Named moves, each a turn or a mirror, and the order they were made in; the first pair answered:
move k593:
[-11.3  -5.3  -8.1 -11.9   3.6   2.2  21.0  -0.7  -1.4   9.3  -1.5   1.3
   3.0  -0.6] => [-12.1   5.6 -10.3   1.9  -3.0   9.7  16.3 -17.2   6.5   5.0   0.8  -0.9
  -2.6  -8.3]
[ 27.0 -10.2  -9.0  23.8  -4.6  18.4  23.4  12.1 -38.7   9.5  -9.0 -38.6
   7.5 -32.4] => [ 27.0  -2.6 -12.3  35.8 -12.4  25.3  16.4  -3.5 -29.0   5.1  -6.6 -38.1
   0.7 -38.6]
[ 28.1  39.4  16.3  -0.6  -1.1 -10.2 -29.6  -2.1  25.7 -15.9   2.4   8.7
   9.1  22.1] => [ 30.3  26.3  15.4 -19.1  11.0 -17.1 -21.9  20.3   8.7  -6.2  -1.6   9.6
  22.0  29.8]
move k37:
[ 46.4  22.2 -11.4  -7.7  -4.9 -12.6  10.6   2.4  -3.5 -12.5  -8.1  15.3
  24.8   0.6] => [ 24.8  22.2  -8.3 -11.4  -0.3 -18.7 -14.6   8.6  15.6 -32.6  -0.1  24.1
  10.4  16.0]
[-24.2 -16.5   9.4 -15.2  -2.3  21.2 -40.3  13.9  25.7 -22.3  -8.2   4.2
   4.4 -17.4] => [ 10.8 -21.2  -4.5  28.6 -18.6  30.9 -10.7  15.1  -8.6  -6.7 -13.0 -24.3
   4.8 -37.6]
[ -1.0  10.5   0.5  16.4  -7.7  -8.6 -23.1   4.2   9.4 -23.5   5.9  -9.9
 -22.4   8.4] => [ 29.5  13.6  -2.3  12.2  -5.7  -1.6  23.0  -7.7 -18.6  15.6  -7.9 -11.8
   3.1 -11.1]
[ 10.1  14.3 -15.2  -7.2  13.0   9.1  25.4 -23.1  -5.7  18.3  -3.7  21.1
  -4.9 -14.7] => [-18.0  14.3 -12.0  -7.8  17.8   1.3 -12.1 -12.9  15.7 -10.4   9.4  26.1
 -22.7   4.7]
move k609:
[  8.2  -6.0  -3.9 -11.6  -6.6  -1.7  11.2  -2.5  -2.4   7.8   3.6   7.2
   4.0  -1.2] => [ -3.4 -14.9  -1.0 -15.2  -4.2  -1.1   0.1   3.2  -1.1   0.2   6.6   8.5
   2.6   2.8]
[-28.1 -45.3  -8.6 -24.2   7.7  22.3  -1.6  13.7 -19.9   7.2  10.7 -13.4
 -11.2  -3.1] => [ -3.2 -29.1   8.6  -6.5  -4.3  47.6 -28.7  -2.5 -15.8  -0.7   9.0 -21.2
  -0.6 -22.7]
[ 21.8  12.5  -7.1 -30.4  13.7 -23.0  20.7   5.6  14.7  11.2  -4.1   6.0
   5.1   5.5] => [  1.6  -2.6   1.5 -38.3  18.9 -16.7  -4.7  18.7  17.8  -5.4   1.0   7.4
   0.0  10.8]
move k230:
[ 23.9  24.9  -9.4   2.9  -7.6 -34.3  28.5 -11.1  34.4 -11.3  18.6   6.3
 -14.5  28.0] => [ 20.7   4.5 -19.1  -5.3   0.4 -34.5  54.2   2.0  15.0   7.2  15.3   2.2
  -5.9  25.9]
[ 12.5  51.5 -17.3  19.4   3.7 -32.3 -14.6 -16.2   4.1  -6.1 -11.2   6.5
  -8.3 -18.2] => [  7.0  33.5 -31.0   7.9   9.2 -31.8  21.8 -21.2 -10.4  20.6 -15.4   6.8
  -4.2 -27.3]
[-14.8  -8.3  30.9 -41.3   1.9   8.0 -38.6   5.5  -4.6  -8.3   5.2  14.8
  22.2  -6.4] => [-18.9   9.6  24.4 -33.5 -10.9  10.6 -32.9 -24.0  17.4 -10.3  11.3  20.7
  11.4 -12.7]
[ 17.8  -8.5 -11.3   5.7  -0.3 -12.3  27.1   9.6 -19.5  25.8   6.3 -14.5
  15.0   1.0] => [ 26.5  -1.6   1.3   8.4   0.0 -10.8  -9.0  28.1 -18.9  -0.7   8.5 -18.8
  18.9   8.3]
Now pairs of rows:
(2 to 4 moves a pair)
[ -3.9   4.5  19.2  -0.9   0.8  18.6 -43.5  -4.9  16.4 -27.6   1.3  11.6
   9.3  -8.8] => [-23.9   9.7  -3.3   5.5  -6.1  -1.7 -16.1 -20.8  35.1 -25.5   8.3  11.7
 -16.5   2.7] => k609 then k37 then k230 then k37
[-15.8 -16.1 -32.5 -22.0   7.2  -2.4  28.3  -4.8  13.5  24.3  -8.6  -5.8
  -9.9  19.0] => [ 24.1   4.8   1.4  13.1  -7.8  32.1 -33.0  -3.2   9.6  -6.7  -8.6 -23.7
   5.0   0.5] => k230 then k609 then k37 then k230
[-20.0  17.8  -3.2 -11.6  13.6 -12.6  16.4 -24.0 -19.8  18.8  16.8  12.3
   2.9 -16.6] => [  7.3  15.3  11.6  15.7   9.2   6.9 -14.4  -4.2 -38.7   4.7  14.8  -8.5
  11.8 -20.7] => k230 then k609 then k37 then k609
[ -7.3 -11.1  -2.3 -19.6  26.2   1.2  31.0   2.1 -14.0  24.9  -2.2  13.7
  16.9  13.2] => [ 24.3  21.0  12.5  32.5   0.8  25.0   4.0 -26.4  -5.5   3.4   0.4  -6.1
   8.3  -7.6] => k230 then k593 then k37
[-21.8   0.5  -2.6 -23.8  28.1  24.1 -44.4  15.0   9.1 -38.4  -2.4  12.2
  12.6   9.9] => [ -4.7  18.7 -11.7 -27.2  31.3  -8.2 -19.5  28.9   9.9 -31.5  -2.2  11.0
  16.6  36.4] => k609 then k609 then k230 then k37
[ -7.3   7.3  -1.8 -31.0  11.6 -25.2  18.8   1.6  17.8   0.6 -10.9  22.6
  -6.4  17.2] => [ 14.7   9.7  -5.3  -8.8  -1.1 -15.3  43.4 -13.7  -0.4  18.5 -15.0   9.0
   0.5   0.0] => k593 then k37 then k37 then k593
[-30.0 -18.2  18.1 -34.1  -3.5   8.3 -41.5 -25.3 -12.1  12.2  20.3  10.9
 -24.3   6.9] => [-34.7 -14.7  -8.6  -5.9 -16.2 -17.1 -11.5 -19.8 -17.4  15.4  24.5  -4.7
 -50.8  19.7] => k609 then k609 then k609 then k37
[ -6.8  -0.1 -11.6  18.6  -6.5   3.2  23.3  -8.5   9.2  15.5  -8.8   2.3
  -3.2 -24.2] => [ -2.2 -14.5  11.6   0.5   4.6  19.6 -16.6  16.6  -2.7   3.4 -12.5   3.8
  16.4 -26.7] => k230 then k609 then k37 then k609
